0: <108 128 84 111 124 124 125 102 114 105 121 101 127>
1: <163 146 255 189 241 233 131 244 209 171 163 200 192>
2: <111 141 98 114 171 105 126 98 156 125 122 100 108>
3: <119 130 113 128 128 124 106 104 138 100 127 121 106>
4: <113 117 87 98 120 87 85 83 108 88 112 101 82>
5: <116 126 106 125 113 120 96 97 131 95 123 117 98>
6: <161 140 255 182 217 224 120 236 205 167 156 198 184>
7: <114 124 87 124 178 95 90 92 119 90 108 115 102>
8: <123 143 116 127 144 124 124 126 165 141 142 125 103>
9: <124 138 156 117 128 142 167 112 165 129 135 124 116>
10: <132 132 142 144 133 141 118 143 136 119 138 113 111>
11: <96 121 75 109 87 81 94 73 95 81 86 88 78>
12: <135 149 128 139 162 156 212 117 178 127 135 127 146>
13: <115 138 129 127 130 105 120 106 130 106 114 115 105>
14: <147 170 235 204 255 180 188 150 193 212 162 140 157>
15: <109 132 104 125 138 105 107 86 117 106 111 97 85>
16: <118 139 153 109 153 109 125 97 116 99 119 118 108>
17: <121 127 159 127 108 107 114 122 103 113 107 122 94>
18: <127 127 136 133 110 110 109 142 112 138 107 115 112>
19: <127 122 138 131 142 119 113 124 114 147 118 112 104>
20: <125 120 182 135 127 91 107 111 120 139 103 119 107>
21: <140 132 190 141 116 119 153 145 126 135 164 148 121>
22: <125 134 137 153 116 112 150 146 124 134 129 152 133>
23: <137 129 159 167 126 134 174 114 115 150 150 120 137>
24: <123 109 98 115 94 100 97 89 127 113 105 124 85>
25: <109 100 79 101 86 81 80 75 93 83 83 108 76>
26: <110 122 89 109 124 89 100 88 113 99 100 114 85>
27: <166 146 174 199 169 185 197 146 139 182 183 155 217>
28: <125 119 96 132 126 103 100 100 122 144 124 145 103>
29: <119 109 127 106 103 94 95 103 110 97 107 127 97>
30: <128 123 168 137 154 98 112 131 121 141 120 126 109>
31: <123 142 89 106 221 100 130 183 110 110 120 117 92>
32: <139 137 132 143 126 112 122 142 137 108 133 143 146>
33: <122 117 96 112 135 89 132 90 114 94 108 111 85>
34: <156 136 181 149 255 124 169 144 172 168 180 198 140>
35: <137 118 100 108 132 88 106 94 123 117 109 119 101>
36: <143 148 133 141 170 119 175 114 193 156 132 149 160>
37: <155 138 174 149 250 122 170 142 166 172 179 186 142>
38: <162 194 255 216 255 197 255 201 249 255 255 205 191>
39: <145 144 162 140 115 117 164 145 143 133 130 139 125>
40: <130 120 105 121 85 107 133 129 98 109 106 101 98>
41: <161 164 242 236 216 187 227 255 157 233 190 177 162>
42: <114 108 119 109 92 84 106 107 100 100 100 101 90>
43: <114 124 106 115 106 91 118 114 104 120 105 117 82>
44: <151 129 171 156 145 146 117 142 143 159 134 160 146>
45: <124 133 135 124 137 97 128 106 142 129 110 128 103>
46: <137 144 180 143 174 202 125 149 153 170 201 135 131>
47: <112 111 118 103 98 105 105 92 130 99 113 122 96>
48: <131 147 119 160 108 111 123 122 156 114 124 135 109>
49: <139 145 134 158 182 169 203 111 136 181 159 175 208>
50: <116 122 97 125 101 116 101 117 124 104 124 107 95>
51: <115 123 89 98 93 107 90 93 108 118 99 103 105>
52: <129 119 117 119 126 106 97 109 142 118 138 133 99>
53: <135 116 109 137 104 102 109 112 123 140 106 125 91>
54: <133 118 116 128 100 94 142 129 121 116 110 137 112>
55: <149 116 123 120 138 116 121 108 143 125 124 135 134>
56: <122 131 112 128 114 157 111 103 140 143 117 113 128>
57: <144 129 147 159 119 128 135 179 167 135 126 127 137>
58: <95 96 80 103 79 83 91 84 85 82 86 96 89>
59: <117 103 105 119 100 106 100 109 115 102 109 121 124>
60: <99 98 88 106 82 86 99 86 92 85 89 101 99>
61: <125 107 139 120 98 136 162 96 142 144 117 138 160>
62: <113 108 115 114 93 98 125 94 117 99 100 114 129>
63: <148 118 165 120 115 153 158 140 139 168 154 142 180>
64: <128 136 120 125 136 127 128 124 159 141 142 125 104>
65: <151 120 169 146 115 131 154 124 147 160 141 157 130>
66: <116 109 102 97 91 105 91 100 103 92 102 113 96>
67: <127 109 129 126 106 118 102 125 158 106 114 136 116>
68: <176 146 255 206 247 255 126 255 229 184 172 224 211>
69: <122 130 125 153 122 115 135 140 125 122 120 145 133>
70: <115 111 92 101 109 113 103 111 111 97 91 99 117>
71: <173 121 191 174 173 159 131 175 175 185 146 157 228>
72: <146 125 152 178 173 139 108 104 132 211 165 165 231>
73: <132 131 119 119 102 117 131 215 113 114 138 149 124>

<146 135 149 156 123 138 144 184 174 137 132 135 143> 57 39 44 22 32
<126 108 135 120 100 141 157 111 137 138 115 142 160> 61 55 69 22 65
<118 119 102 134 117 135 138 153 109 121 134 113 143> 69 32 22 10 0
<137 115 116 132 102 100 107 108 123 138 112 123 93> 53 28 24 43 52
<142 134 169 186 134 144 181 123 116 159 161 120 147> 23 65 21 39 63
<122 139 91 107 92 96 124 155 104 92 98 116 103> 40 43 54 70 50
<139 138 150 146 117 125 118 138 140 114 137 144 148> 32 69 22 10 39
<117 116 95 121 110 129 147 111 106 119 139 118 129> 0 54 40 59 50
<126 131 240 129 192 176 126 115 131 159 166 128 137> 46 44 21 30 65
<139 132 181 143 119 126 146 147 128 132 160 140 120> 21 39 65 22 10
<132 158 125 115 98 151 155 213 122 121 142 129 120> 73 57 39 22 10
<134 143 134 154 185 171 205 104 128 174 160 170 206> 49 27 12 36 63
<117 126 97 105 97 124 125 104 103 120 114 95 141> 0 70 62 59 51
<145 160 215 183 248 165 181 139 178 194 153 140 150> 14 37 34 27 46
<107 120 110 101 107 94 113 88 121 95 103 104 130> 62 70 59 47 51
<132 154 122 114 98 140 150 213 120 116 137 128 121> 73 57 22 39 10
<125 121 103 115 140 105 135 99 114 106 109 112 98> 33 35 15 13 0
<129 129 217 132 179 179 132 121 133 160 168 131 153> 46 44 63 21 65
<139 136 137 143 113 111 121 136 140 112 134 147 151> 32 69 22 48 55
<116 140 92 104 101 153 123 96 135 141 134 115 151> 56 0 61 3 55
<124 143 98 111 201 119 129 172 118 118 124 120 103> 31 2 8 19 64
<116 125 88 102 93 108 95 93 105 120 101 105 112> 51 70 66 59 24
<146 156 111 124 116 124 131 255 133 136 134 128 154> 73 57 32 22 69
<131 134 116 121 102 124 138 214 118 112 141 147 129> 73 22 32 57 69
<112 111 83 115 113 123 130 113 106 127 110 109 123> 0 70 59 50 40
<116 105 104 116 101 104 95 106 110 99 106 118 117> 59 66 70 29 62
<153 147 111 108 116 122 153 255 130 127 143 171 139> 73 57 22 32 39
<143 141 145 154 118 116 120 146 147 109 141 151 161> 32 69 22 57 39
<133 145 151 121 120 120 113 149 133 136 157 146 169> 32 22 44 69 63
<131 119 130 106 113 104 147 99 116 117 114 141 119> 54 45 62 55 13
<121 136 141 115 123 140 159 110 154 124 133 120 120> 9 64 8 39 45
<149 133 152 158 121 133 151 186 171 145 127 129 141> 57 39 22 44 65
<124 112 94 112 125 130 136 112 96 107 116 133 145> 0 59 62 70 55
<144 145 137 145 160 122 168 129 191 152 131 145 156> 36 12 9 39 65
<152 120 141 119 123 125 128 120 157 141 124 144 156> 55 32 61 65 39
<138 146 193 134 182 218 128 161 157 175 215 140 136> 46 44 63 27 37
<125 158 103 118 115 126 123 226 125 113 125 117 122> 73 57 10 32 18
<128 121 101 124 96 124 134 141 101 112 116 104 107> 40 50 54 18 43
<140 116 158 128 188 204 131 199 128 171 166 155 147> 46 44 63 71 57
<147 116 116 119 140 113 119 106 138 120 123 132 126> 55 52 45 3 35
<127 149 108 116 113 121 123 202 125 116 125 121 118> 73 18 10 32 69
<120 109 95 114 91 99 95 89 122 107 104 119 87> 24 47 66 51 26
<120 128 106 109 114 135 127 115 115 123 128 102 135> 0 56 3 50 59
<113 126 88 97 94 113 92 92 103 126 100 102 110> 51 70 66 24 59
<118 125 145 123 103 101 111 118 104 108 104 115 95> 17 29 42 43 18
<124 128 101 105 103 99 140 137 134 118 130 124 96> 54 43 50 40 52
<133 141 124 132 120 145 138 114 125 141 135 116 145> 56 55 10 69 64
<121 140 114 108 103 149 132 108 138 147 137 125 154> 56 61 55 64 0
<127 121 146 115 136 136 113 100 123 137 126 125 98> 19 45 52 13 3
<116 136 130 122 125 104 123 99 124 106 113 119 106> 13 45 3 16 5
<128 131 117 112 104 115 131 211 113 105 137 142 113> 73 69 22 32 54
<136 133 194 184 195 143 147 231 142 145 168 130 197> 71 27 44 57 46
<155 180 223 198 254 182 255 180 225 255 250 186 178> 38 14 41 34 27
<159 139 169 184 143 168 190 131 135 166 172 140 207> 27 49 63 23 71
<114 110 96 131 101 125 106 107 101 130 111 122 150> 59 0 62 56 70
<132 125 129 111 115 111 119 105 120 112 117 118 103> 13 47 3 29 45
<107 105 119 97 95 105 102 85 129 97 112 121 96> 47 29 24 66 5
